In the data rows, 128 means zero.
Some points:
tensor([152, 117, 140, 124, 121, 183, 123,  98,  97, 109,  92, 145,  94, 209, 145, 121,  52, 121, 100, 191,  93,  96, 137, 153, 140, 110, 135, 226, 106, 131, 132, 176])
tensor([144, 133, 159, 115, 134, 110, 122, 106, 133, 143, 111,  75, 121,  46,  97, 177, 126, 101, 138,  95, 125, 120, 125, 145, 111,  86, 126, 119, 106,  97, 152, 188])
tensor([114, 160, 202, 112, 163, 104, 124, 103, 163,  68,  69,  52,  75, 133, 141, 140, 167,  78,  96, 138, 113, 129, 170, 106,  98, 166, 173, 148, 199, 137, 135,  82])
tensor([111, 114, 142, 161, 108, 131, 105, 110, 135, 150, 141, 117, 135, 181, 115, 144, 151, 135, 137,  85,  81, 140,  93, 135, 151, 161,  98, 125, 117, 140, 147, 116])
tensor([128, 152,  85, 130, 124, 104, 125, 126, 212, 147, 143, 106, 125, 113, 130,  89, 105, 134, 144,  53, 118, 121, 153, 114, 150, 117, 148, 235, 105, 108, 136, 129])
tensor([134, 160, 118, 121, 141, 191, 145, 140,  55, 199, 148,  90, 115, 126,  91, 146, 154, 120, 120, 135, 142, 148, 100, 107, 144, 136, 153, 151, 159, 114,  97, 124])
tensor([173,  74, 182, 179, 118, 112,  80, 131, 142, 182, 144, 123,  75, 146, 132, 103, 143, 220, 154, 137, 156, 105, 115,  85,  86, 159, 149, 124,  88, 173, 128,  95])
tensor([123, 131, 164,  61, 124, 159, 148, 100, 127, 120, 126,  90, 171, 163, 138, 125, 142, 135, 136, 155, 137, 129,  84, 179, 173, 106, 127, 115,  81, 151, 122, 102])
tensor([128, 129, 145, 107, 130, 180, 101, 117, 125, 111, 156, 136, 117, 115, 136, 118, 129, 127, 138, 131, 200, 114, 119, 120, 143, 127, 116, 121, 122, 142, 255, 112])
tensor([170,  89, 110, 131,  97, 115, 134, 149,  94,  98, 215, 131, 114, 123, 136, 143, 179,  93, 132,  86, 102, 108, 161, 130, 138, 124, 138, 119, 161, 188, 137, 177])
tensor([128, 160, 153, 195, 146, 110, 159, 105, 132, 121, 143, 120, 166, 125, 136,  84, 112, 110, 130,  93, 101,  94,  53, 128, 130, 115,  75, 146, 122, 111, 148, 106])
tensor([104, 157, 117, 165, 123, 149, 153, 144, 150, 122, 130, 143,  87, 113, 161, 220,  85, 145, 115, 105, 110, 154, 121, 111, 169, 115,  73,  88, 130, 190,  97, 121])
tensor([134, 165, 106, 126, 102,  92, 129, 158, 102,  86, 152, 124, 128,  82, 227, 119, 136, 111, 152, 146, 131,  94,  73, 156, 106,  80, 189, 113, 103, 122, 144, 106])
tensor([168, 122, 147,  93, 244, 181, 113, 147, 143, 112, 109, 220, 150, 114, 165,  95, 125, 139, 110,  83, 103, 141, 108, 139,  76, 159, 121, 109, 119, 126, 134, 177])
tensor([209,  86, 150, 156, 117, 111, 165,  99, 130, 118, 119, 150, 132, 106, 130, 130, 167, 109, 147, 123,  82, 149, 161, 117, 146, 115,  97, 123, 121,  78, 126, 124])
tensor([142, 200,  93, 164, 123, 103, 159, 149, 104, 102,  86, 107, 118, 175,  94,  75, 138, 106, 128, 116, 137, 100, 102,  80,  93, 131,  81, 111, 128, 151, 127, 158])
tensor([ 74, 119, 139,  72,  99,  67, 115, 174, 150, 151, 103, 170, 130, 151, 102,  67, 117, 120,  93, 128, 157, 156, 135,  90, 143,  74, 130, 105, 157, 124, 128, 134])
tensor([ 91, 129, 142, 134, 112, 117, 137, 168, 142, 127, 123, 136,  75, 171, 114, 142, 127,  80,  97,  99, 147, 139, 124, 176, 133, 184, 163,  73,   9,  53, 116, 105])
tensor([ 98,  66, 151, 141, 144,  82, 151, 107, 107, 129, 143,  95,  98, 125, 198, 138, 128, 161,  92, 142, 167, 181,  85, 110, 109,  87, 127, 133, 133, 114,  97, 210])
tensor([168, 131, 179, 127, 147, 139, 145, 197, 114, 188, 165, 107, 166, 127,  99, 115, 116,  80, 114, 163, 161, 135, 166, 140, 125,  70, 119, 156, 116, 111,  85,  88])
tensor([ 82, 176, 143, 144, 136, 129,  80,  83, 134, 117, 159, 185, 121, 126,  80, 129, 194, 148, 152, 146,  72, 152, 171, 127, 148,  61, 137, 122, 101, 164, 112, 143])
tensor([ 93,  70, 100, 125, 171,  97, 148, 165,  99,  82, 135, 137, 132, 129,  98, 145, 154, 108, 127, 125, 127, 135, 129, 196, 153, 146, 110, 175, 127, 209, 131,  99])
tensor([111, 139, 130, 155, 110, 130, 101, 135, 121, 127, 127, 199,  63,  62, 111, 157, 100,  79, 145, 175, 117, 147, 107, 137, 127, 145, 140, 147, 141,  91, 145, 129])
tensor([137, 159, 131, 109,  97, 106, 253, 116, 178,  96, 194, 166, 176, 110,  70, 155, 109, 192, 103, 150, 129, 122, 124, 102,  85, 189, 197, 164, 119, 136, 142, 125])
tensor([ 65, 148, 128, 168, 134, 126, 162, 117, 134, 152,  97, 141, 177, 127, 218, 134, 203, 122, 208, 186, 201, 127, 192, 126, 125, 181, 104, 170, 101, 118, 104, 176])
tensor([213, 108,  92,  77, 165,  94, 159, 126, 132, 122,  65, 163,  94, 132, 143, 117, 158, 166, 183, 127, 122, 135, 103, 117, 211, 132, 147, 124, 146, 119,  71,  95])
tensor([147, 216, 187,  89, 128, 165, 105, 174, 145, 158, 148, 139, 129, 156, 122, 196, 170, 139, 153,  99, 167, 155,  75, 132, 121, 134, 116, 154, 188, 114, 112, 140])
tensor([148, 128, 125, 170, 115, 159,  87, 223, 156, 127, 126,  92, 177,  97, 166, 126, 138, 123,  69, 143,  87, 140, 147, 115, 104, 142, 138, 143, 147, 135,  90,  93])
tensor([128,  84, 174, 102, 106, 105, 100, 162, 134,  87, 134, 146, 149, 172, 103, 159,  80,  99, 179, 138, 142,  70, 139, 103, 107, 129, 106, 127, 119, 136,  98, 156])
tensor([ 95,  87, 116, 139, 142, 125,  99,  91, 134, 134, 151, 130, 159,  95, 101,  98, 149, 100,  63, 155, 149, 112,  74, 131, 153, 169, 120, 148, 135, 141, 107, 118])
tensor([151, 141, 100, 192, 199,  86, 121, 150, 146, 147, 163, 114, 171, 190, 130, 144,  84, 146, 148, 166, 143, 156, 166, 141, 220, 174, 186,  80, 190,  92, 194, 184])
tensor([ 71,  91, 121, 109, 165, 185, 146, 149, 141, 136, 142,  87, 126, 128, 123, 119, 132, 103, 149, 132,  67,  76, 120,  47, 148, 117, 178,  89, 109, 123, 112, 153])
tensor([ 98, 106, 119, 110, 131, 125, 123, 120,  72, 108, 160,  91, 123, 109, 120,  94,  52, 141, 214,  92, 132, 164, 161, 151,  92, 180, 103, 127, 149, 113,  97, 107])
tensor([107, 135,  99, 128, 125, 106,  71, 127,  74, 123,  86, 146, 170, 141, 146, 218, 111, 163, 114,  90, 128,  79, 142, 121, 110,  92, 171, 160, 129, 114, 146, 103])
tensor([113, 109,  85, 101, 140, 115, 166, 141, 185, 232, 119, 119,  92, 146, 141, 152, 131, 131, 138, 185,  81,  76, 130, 176,  53, 112,  89,  91, 162, 151, 168, 104])
tensor([158, 158,  65, 116, 124, 142, 131, 108, 111, 128, 106, 127, 112, 129, 110, 102, 115, 112, 134, 134, 146, 153, 128,  86,  74, 136, 134, 100, 101, 166, 120, 153])
tensor([106, 124, 128, 145, 210, 100, 141, 118,  81, 136,  85, 126, 123,  80,  90, 142,  99, 155, 121, 111, 152, 120, 141, 104, 121,  95, 119, 130, 114, 132, 138,  94])
tensor([175, 129, 113, 104, 101, 133,  91, 152, 141, 114,  78,  96, 149,  83,  97, 140, 136, 137, 108, 178, 149, 150, 138, 139, 162, 162,  93, 127,  72, 170, 184, 153])
tensor([139, 116, 146, 216,  96, 185, 153, 118, 174, 126,  75, 126, 122, 119,  87,  84, 117, 151, 152, 106, 184, 113, 139, 235, 120,  86, 208,  92, 180, 170,  91, 148])
tensor([101, 130, 166, 112,  76, 180, 183, 131, 117, 165, 111, 151, 132, 116, 186, 117,  80, 121, 124,  98, 126, 170, 168,  82, 173, 119, 116, 114, 137, 171, 182, 100])
tensor([115, 107, 113, 112,  64, 136, 123, 140, 103, 146,  66, 102, 156, 123, 102, 122, 152, 141, 141, 111,  90, 163,  93, 105, 136, 138, 147, 129, 134, 112, 160, 139])
tensor([125, 109,  62, 124, 123, 148, 125, 121, 210,  98, 169, 105,  81, 142, 125, 131, 132, 131, 123, 113, 171, 127, 120, 116, 136, 101,  84, 180, 134,  92, 119, 118])
tensor([163, 144, 113, 132, 127, 135, 122,  81, 109, 112, 168, 137, 118, 128, 135, 135, 143, 141,  83, 127, 165,  79, 181, 108, 143, 106, 104,  76, 124, 108, 115,  89])
tensor([106, 172, 154,  95, 115, 114, 122, 154,  98, 104, 156,  84, 103, 104, 129,  84, 115, 234, 107, 148,  80, 108, 166, 187, 138, 146,  92, 124, 127,  79, 117, 168])
tensor([145,  94, 113, 139, 113, 127, 157, 118,  90, 126, 135, 171, 122, 179, 134, 106, 194, 118,  88,  85, 114, 150, 167, 153,  93, 120, 121, 139, 150,  97, 156, 121])
tensor([134, 111,  94, 139, 152, 138, 105,  93, 147,  77, 145, 105, 184, 168, 127, 139, 100, 139, 161, 172, 123, 231, 126, 121,  78,  88, 132,  95, 122,  98, 130,  89])
tensor([156, 161, 111,  91, 132,  84,  91,  50, 143, 184, 135, 140, 157, 137, 161, 123,  81,  84, 108,  94, 126, 138, 136, 149, 114, 167, 147, 102, 120, 176,  82, 147])
tensor([113,  97, 111, 123,  86, 149, 121, 104, 131, 119,  84, 150, 166, 121, 118, 136, 121, 137, 115, 122, 146,  58, 119, 123, 131, 154,  99,  92, 171,  60,  95, 135])
tensor([111, 148, 125, 129, 107, 124,  75, 102, 109, 131, 151, 163, 109,  96, 127,  90, 127, 118, 130, 176, 105, 126, 105, 134, 146, 151, 129, 126, 164, 126, 126,  92])
There is one direction along which these points spread out most. Take the direction at right angles to it along which they spread out most. Go by this last direction. How far along it is each point below, from 0 to 99? The average is 50, and the first point in the table lies past the average. One standard deviation of the points above along it is 16.
tensor([111, 114, 142, 161, 108, 131, 105, 110, 135, 150, 141, 117, 135, 181, 115, 144, 151, 135, 137,  85,  81, 140,  93, 135, 151, 161,  98, 125, 117, 140, 147, 116]) 54
tensor([ 98, 106, 119, 110, 131, 125, 123, 120,  72, 108, 160,  91, 123, 109, 120,  94,  52, 141, 214,  92, 132, 164, 161, 151,  92, 180, 103, 127, 149, 113,  97, 107]) 65
tensor([134, 165, 106, 126, 102,  92, 129, 158, 102,  86, 152, 124, 128,  82, 227, 119, 136, 111, 152, 146, 131,  94,  73, 156, 106,  80, 189, 113, 103, 122, 144, 106]) 52
tensor([142, 200,  93, 164, 123, 103, 159, 149, 104, 102,  86, 107, 118, 175,  94,  75, 138, 106, 128, 116, 137, 100, 102,  80,  93, 131,  81, 111, 128, 151, 127, 158]) 62
tensor([173,  74, 182, 179, 118, 112,  80, 131, 142, 182, 144, 123,  75, 146, 132, 103, 143, 220, 154, 137, 156, 105, 115,  85,  86, 159, 149, 124,  88, 173, 128,  95]) 51
tensor([168, 122, 147,  93, 244, 181, 113, 147, 143, 112, 109, 220, 150, 114, 165,  95, 125, 139, 110,  83, 103, 141, 108, 139,  76, 159, 121, 109, 119, 126, 134, 177]) 76
tensor([128, 160, 153, 195, 146, 110, 159, 105, 132, 121, 143, 120, 166, 125, 136,  84, 112, 110, 130,  93, 101,  94,  53, 128, 130, 115,  75, 146, 122, 111, 148, 106]) 62
tensor([128, 152,  85, 130, 124, 104, 125, 126, 212, 147, 143, 106, 125, 113, 130,  89, 105, 134, 144,  53, 118, 121, 153, 114, 150, 117, 148, 235, 105, 108, 136, 129]) 53
tensor([ 65, 148, 128, 168, 134, 126, 162, 117, 134, 152,  97, 141, 177, 127, 218, 134, 203, 122, 208, 186, 201, 127, 192, 126, 125, 181, 104, 170, 101, 118, 104, 176]) 25
tensor([104, 157, 117, 165, 123, 149, 153, 144, 150, 122, 130, 143,  87, 113, 161, 220,  85, 145, 115, 105, 110, 154, 121, 111, 169, 115,  73,  88, 130, 190,  97, 121]) 43
tensor([115, 107, 113, 112,  64, 136, 123, 140, 103, 146,  66, 102, 156, 123, 102, 122, 152, 141, 141, 111,  90, 163,  93, 105, 136, 138, 147, 129, 134, 112, 160, 139]) 48
tensor([111, 148, 125, 129, 107, 124,  75, 102, 109, 131, 151, 163, 109,  96, 127,  90, 127, 118, 130, 176, 105, 126, 105, 134, 146, 151, 129, 126, 164, 126, 126,  92]) 55
tensor([ 74, 119, 139,  72,  99,  67, 115, 174, 150, 151, 103, 170, 130, 151, 102,  67, 117, 120,  93, 128, 157, 156, 135,  90, 143,  74, 130, 105, 157, 124, 128, 134]) 51
